In the rows, 128 means zero.
One turn sends every row of this set to another row. A few are shown first. Where does it send the rows asked after them?
soval: [153 137 118 115 165 173 156 138 125 109 113 124  66 107 120 112  99 124
  89 107 159 118 141 130 133 142 147 143 134 131 136 114 106 133 134 128
 128]
Bopug: [127 158 117  92 105  87 129  87 150 116 114 168 152 107 157 136 132 112
 100 155 148  77 125  94 129 124 132 132 140 149 171 108 121 146 106 137
 126]
lop: [101 112 100 115  61 120 159 124 163 133 105 117 124 157 138 121 108 152
 102 162 120 141 104 119 104 109 112  97 141 147 101 165 111 136 131 132
 125]
Rebe: [112 153 131 101 139 123 133  99  94 136 137 118 106 122 156 142 156 145
 113 112 120  93 172 114 101 105 111 157 133 170 104 130  95 123 119 165
 131]
gubu: [ 99 177 115 130  92 145 106 104 145 128 129 107 127 137  93 147 118 153
  96 147 103 102 130 100 110 168 118 149 119 129 124 119 117 165 162 172
 143]
mafir: [ 91 121 111 130 106 110 178  99 140 118  92 153 124 132 104 105 138 118
 129 152 141  81 152 125  96 132 113 122 119 145  97 105 152 131  99 145
 166]
tovup: [ 81 124 129 111  75 132 122 145 118 121 131 167 115 120  77 134 129 136
 143 113 136  77 136 114 129  94 176 139 118 136 129 115 166 119 118 135
 121]
zira: [148 123 154 124 136 165  96 120 138  98 139 133 124 121 100 104 126 103
 109 132 128 160  90 107 142 132 122 135 110  86 114 102 100 100 119 102
  93]
pubab: [ 82 173 156 120  94 113 124 134 145 162 150 147 113 119 124 137 129  97
 142 111 129 132 119 117 114 108 157  97  87 154 135 104  96 153 152 144
 156]
voguz: [162 120 151  96 156 111 112  97 124  97 167 129 127  94 150 136 108 161
 142 113 132 127 101 118 122 119 102 129 110 122 147 113 134 112 102 148
 147]
mele: [ 89 140 135 135 127 129 103 129 131  99 108 148 125 145  85 101 167 108
 148 120  97 146 123 147 116 124 110  76 117 145 117 152 142  92 136 114
 119]
mufip: [111 118 133 118 120 141 100 152 161 111 123 108 120 133 152  97 137 123
 102 152 101 169 135 138 111 156  86 134 144 100 144 121 119 141 138 117
  84]
Roref: [ 99 159 121 123 102 145 163 142  95 114  88 140 133 145 145 121  91 140
 139 162 151 147 130 116 136 142 130 138 115 103 134 117  91 117 149 107
  78]
kiret: [126  97 143  96 162 130  98 124 129  86 125 124 101 120 105 107 171 133
 100 124 115 110  95 132 123 107 142 135 139 118 108 167 134  99 133 118
 109]
kifil: [121 132 145 112 144 137 107 127 133 117 132  84  97 122 120 140  99 138
 140 112 143 171 129 128 152 140 145 105 136 151 163  68 100 158 126 130
 106]
nosul: [101 109 131 129 128 124 132 111 162  94 107 122 134 141 131  73 139  82
 115 183 118 144 130 158 141 113 114 106 127 152 156 142 101 112 102 115
 117]
rako: [126 144 134 114 123 105 147  78 133 131  98 124 174 139 102 117 129 155
 125 144 141 150  86 131 132 100 118  78 142 176 132 130 148 149 123 118
 121]
vuge: [ 78 139 103 121 157 126 135 104 105 107 120  98 161 135 137 130 116 158
 123 160 145 145 136 149 142 137  90 115 121 133 152 135  82 142 148 170
 112]
Zazed: [143 115 135 149 143 144 111 158 156 137 131 173 106 114 124 159 132 152
 152  91 111 101 108 149 112 131 145 128 107 119 146 136 138 103 120 145
 142]
Siv: [101 123 133 141 100 143 141 120 165  68 105 184 130 131 123 159 151 127
 123 142 105 131 112 110 151  98 134 120 136 171 103 124 127 109  86 149
 158]
dol: [ 71 114 140 126 103 150 142 118 150 179  95 158 119 153 120 118 104 131
 134 169 116 119 164 127 114 135 129 131 135 109 132 131  88 172 112 162
 128]
lovu: [120 147 161 151 119 123 100 104 111 150  93 112 140 140 105 138 116 148
 122 137 167 104 112  86 113 117 172 135 105 151 130  96  89 135  82 115
 121]
tode: [106 126 124  96 122 170 132 134 126 142 181 131 107 122 131 155 116 117
 100 118 160  75 130  94 130 143 141 123 123  98  92 138 128 116 110 152
 131]
romi: [ 83 129 151 109 129 123  93 108 131 102 123 142 127 109 112 137 136 163
 132 126  93 139  90 109 181 102 127 115 132 143 108 123 137 139 166 153
 175]
Reri: [110 143 170 114  90 172 155 117 122 132 106 136 130 141 155 146 112  98
 105 111 160 123 127 124 109 139 139 148 154 105 127  85 115 150  85 150
  94]

kifil -> vuge
Bopug -> pubab
dol -> mafir
Where do these go?
soval -> Roref
zira -> mufip

One turn sends every row of this set to another row. A few are shown first. Where does it send the rows asked after them?
puv: [131  95 117 116 160  84 125 140 128 126 118 135]
nezu: [162 166 162 115 149 136 154 141 116 123 142 107]
Bisip: [133 108 172 129 134 112 126 161 153 143 122 167]
nuzek: [123 112 107 156 106 117 116  90 127 129 140  92]
Tuvo: [142 166 143 150 145 156 100 149 121 131 133 151]
tumul: [114 127 156 138  94 141 114 139  88 173 129 117]
leva: [149 161 156 107 164 138 142 117 121 126 136  88]
sapuv: [127 140 106 112 169 113 104 128 122 131 124  90]
pafof: [140 139 136 111 123 114 124 160  90 140  99 154]
resib: [135 110 155 108 112 106 157 179 121 129 112 112]
Kog: [105 132 175 140 154 168 102 144 138 145 133 113]
zeki: [151 146 154 166  79 159 126 130 129 139 136 117]
febit: [156 167 178 114 143 150 146 131 109 133 125 127]
zoni: [115 112 136 156  86 127 115 112  95 151 125 142]
dizav: [159 126 155 130 107 134 157 145 164 100 103 106]
tani: [122 111 145 136 162 134  97 110 138 134 104 164]
Zimep: [143 153 173  95 146 134 146 127  94 143 114 118]
nuf: [119  99 130 106 102 157 112 133 123 117 173 103]
Dumuv: [128  98 132 102  90 165 114 107 136 108 144 106]
mupo: [171 159 111 139 135 121 131 146 145 100 130 114]
siti: [125 116 131 146 174 117 104 150 135 131 150 150]
Kuri: [154 116 125 146 154 122 119 109 170 102 113 142]
Nokeb: [122 128 130 141 115 145 109  95 131 147 129  66]
vol: [142 134 123 150 100 121 135 148 123 139 161  75]
sav: [120  95 148 109 159  98 117 124 167 140 113 118]
Sug: [151 151 161  93 149 130 149 109 113 129 107  98]
murep: [117 102 146 108  91 173 107 123 119 124 153 126]
zoz: [136 116 136 121  78 121 137 110 110 148  96  93]
Fivo: [139 138 128 109 135 133 110  99 123 128  70 127]
maso: [138 121 162 145 151 123 118 155 177 131 147 146]
divug: [130 128 172 131 127 166 120 109 161 121  87 110]
Gusa: [142 110 143 130 154 104 126 137 187 119 135 116]
lan: [131 125 112 174 102 122 122 120 125 127 166 107]
Gifif: [115 101 118 142  92 110 120  92 105 142 116 113]
suris: [139 103 136 110  78 159 128 135 130 105 157 121]
soguv: [124  99 168 113 138 113 118 126 158 144  93 152]
gulep: [158 112 135 137 131 104 137 147 139 113 110 171]
geda: [121  89 132  91  85 146 123 131 112 119 148 114]
boguf: [133 126 132 176  84 132 123 126 112 134 149 140]
nam: [103 111 150 112 155 120 123 167 121 146 140  85]

Zimep -> febit
Nokeb -> zoz
Where do these go?
mupo -> sapuv
sav -> soguv
nuf -> Dumuv
resib -> Kog
puv -> tani
boguf -> lan

One turn sends every row of this set to another row. A few are shown first. Where does it send the rows asked after them?
Bur: [148 170 115 118 115 130 129 158 128 161  89  87 171 183 168 158 147 102
  72  97 170 147 128 124 164 151 194 135 128 113 104 122 150 111 159 120
  98 183 196 153 126 155  39 157 101]
Dipu: [128 145 178  78  89 173 216 143 137 154  95  99 162 122 157 156 129 106
 111 119 143 106  71 157 149 107 161 154 162  84 141 129 160 167 141 122
 131 169 182 149  84 114  68 146 120]
rezat: [112 108 130  99 137 118 177 152 123 124 137 115 180 130 189 111 103 130
 152 163 122  76 112 143 144 119 180 151 169  98 177 117 151  63 101 141
 141 168 151 157 120 162  70 133 131]
koful: [111 132 126 124 109 127 152 187 129 131 128 128 154 136 140 156 144 109
 176 149 152 109 134 123 194 121 163 144 148 107 155 121 131  62 114 166
 135 190 174 147 132 167  76 142 120]
zes: [108  97  97 113 127 113 149 165 152 154 103  69 152 129 102 146  86 111
  76 180 157 131 100 144 174 118 174 130 170 129 118 102 129  96 131 154
 109 173 156 169 111 135  59 140 100]
Rize: [101 147  97 100 139 114 146 134 118 148 109 124 158 174 185 133 123  70
  75 102 174 103  99 138 105 147 196 122 148 121 113 115 141 119 132  79
 139 184 159 157 106 155  70 122  95]
lev: [118 134 169 108 105 153 151 122 124 170 128 141 164  57 158 131 110  93
 119  98 177 152  99 152 150 139 159 142 160 102 122 168 173 133 144 142
 121 183 187 135 103 126  67 152 120]
pusud: [145 121 126 133  57 127 146 131 141 146  34 100 154  90 178 159  99 106
 118 105 117 126 154 130 109 102 218 140 116 109 134 137 162  96 146 156
 120 175 148 171 123 146  69 148 120]
momu: [117 167 128 100 135 129 164 116 139 170 105 116 169 122 166 131 119 125
  76 159 156  84 106 163 138 130 163 116 181  81 201 144 176 122 128 154
 129 183 202 138 121 114  81 175 138]
kavon: [132 125 178 106 102  78 132 151 123 143 109  83 150 136 165 164 149 102
 137 143 150 105 111 132 155 138 118 150 158 125 128 138 131  78 179 103
  88 179 183 156 164 116  71 157 105]
boza: [139 138 160 130  73 118 167 183 125 134 130 113 169 124 157 145 111 113
 141 135  89  97 126 103 177 124 172 165 150 112 154 115 136  68 125 177
 136 162 150 155 155 174  64 144 138]
pori: [103 166 134 132 103 104 137 122 120 154  88 135 123 102 152 158 136  88
 105 130 176  96 123 109 163 147 180 125 145 100 186 160 133 143 141 182
 133 185 200 161 105 126  98 167 142]
tum: [113 153 158 108 105  94 153 116 143 151 114  75 161 158 188 130 106  98
  55 110 157 128 123 124  95 153 207 126 127 106 127 117 155 125 167 100
 104 163 163 182 138 183  63 140 140]
Rus: [138 192 138 134  95 121 152 157 114 164  88 126 153 122 164 153 108 101
 102 113 107  57  94 105 148 155 176 127 167  91 171 148 152 154 146 163
 143 152 181 142 114 120  83 170 155]
kili: [145 115  83 122 136  86 171 172 139 141 138  89 148  84 140 135  77  73
 111 131 136 124  86 128 127 124 190 112 175  82 101 127 152  90 170 149
 120 158 153 168 122 157  73 137 134]
Veb: [ 92 123 163  70 154  81 158 128 112 115  90  78 176 121 184 159 119  95
 124 125 150 119 117 128  91  80 158 159 131 141 141 121 123 116 131 125
 128 213 184 160 107 150  50 135 126]
luta: [130 125  99 137 103 158 134 158 131 152  24 102 157 135 154 150 115 102
 167 110 159  83 119 143 127 103 220 112 156 124 124 127 167  98 131 126
 122 181 168 155 118 144  89 161 100]
kasa: [117 122 188 137 129 137 167 104 133 150  91  75 148 105 157 150 132  94
 101 115 170 137 101 131 160 142 179 189 187  98 130 137 164 151 118 156
 146 174 167 194  93 125  76 174 100]
fiv: [141 170 146 125 120 123 155 106 114 149  94 107 159 144 167 127 127 102
  54 134 134 103 113 134 123 125 186 147 186 114 206 134 146 155 120 207
 153 196 185 150 114 125  63 151 122]
laraf: [126 126 221 116 102 146 141 160 114 156 100  87 157 125 150 124 112 101
 113  86 152  98  95 131 136 129 187 138 208 113 124 144 144 163 160 163
 151 176 182 137 105 127  83 130 116]
vot: [145 174 157 124 105 103 164 149 104 113 107 108 148 128 150 146 155  70
 125 119  99 135  94 122 135 133 140 155 158 159 102 142 113  93 160 130
 130 192 170 148 147 130  36 154  88]
Zuku: [135 116 144 157  95 133 141 103 134 177  55 124 153 128 171 122 112  86
 106 175 114  84 110 159 102 122 202 150 172 108 115 116 168  76 143 125
 159 185 141 143 125 155  74 138  94]
tef: [150 127 131 136  66 152 147 122 133 178  70 100 143 152 167 137 153 106
 126 177 147 129 129 166  98 108 182 121 150 107 137 133 170 111 156 141
  97 216 163 153 108 186  75 136 108]
farun: [158  97 100 129 107  85 164 162 131 148 128  80 160 129 141 140  90  59
 127 132 172 129  91 113 137 106 195 117 168 115 139 103 118 126 178 163
 100 167 164 164 118 150  75  95 128]
Zuv: [121 135 144  88  97 104 150 141 128 145  82 109 151 142 168 141 119  88
  26  97 145  84 113 123 156 131 206 144 132 119  97 112 135  76 154 103
 133 169 196 153 149 144  64 154 104]
ziner: [126 129 138 117 119 119 178 140 122 111 136  93 174 145 181 114 126 125
 153 158 132 135 134 125 140 117 192 152 156 123 186 118 137  97 109 186
 117 185 152 173 110 189  47 119 134]
zoge: [172 116 116 103 108 123 163 174 132 144 111  74 154 123 115 164  65  95
  66 158 130 125  77 147 155  96 167 144 145 115 127 105 150 114 131 155
 111 182 160 167 125 171  18 127 126]
rul: [ 96 142 136  92 147 101 160 142 112 152 108  68 217 131 190 138 108 123
 134 117 109 117 104 115 101 118 152 151 177 151 126 117 156 119 123 108
  93 173 156 163 116 139  58 177 120]

koful -> ziner
vot -> rul
pori -> fiv
Where do these go?
kili -> zes
laraf -> Dipu
Bur -> tum
tef -> pusud

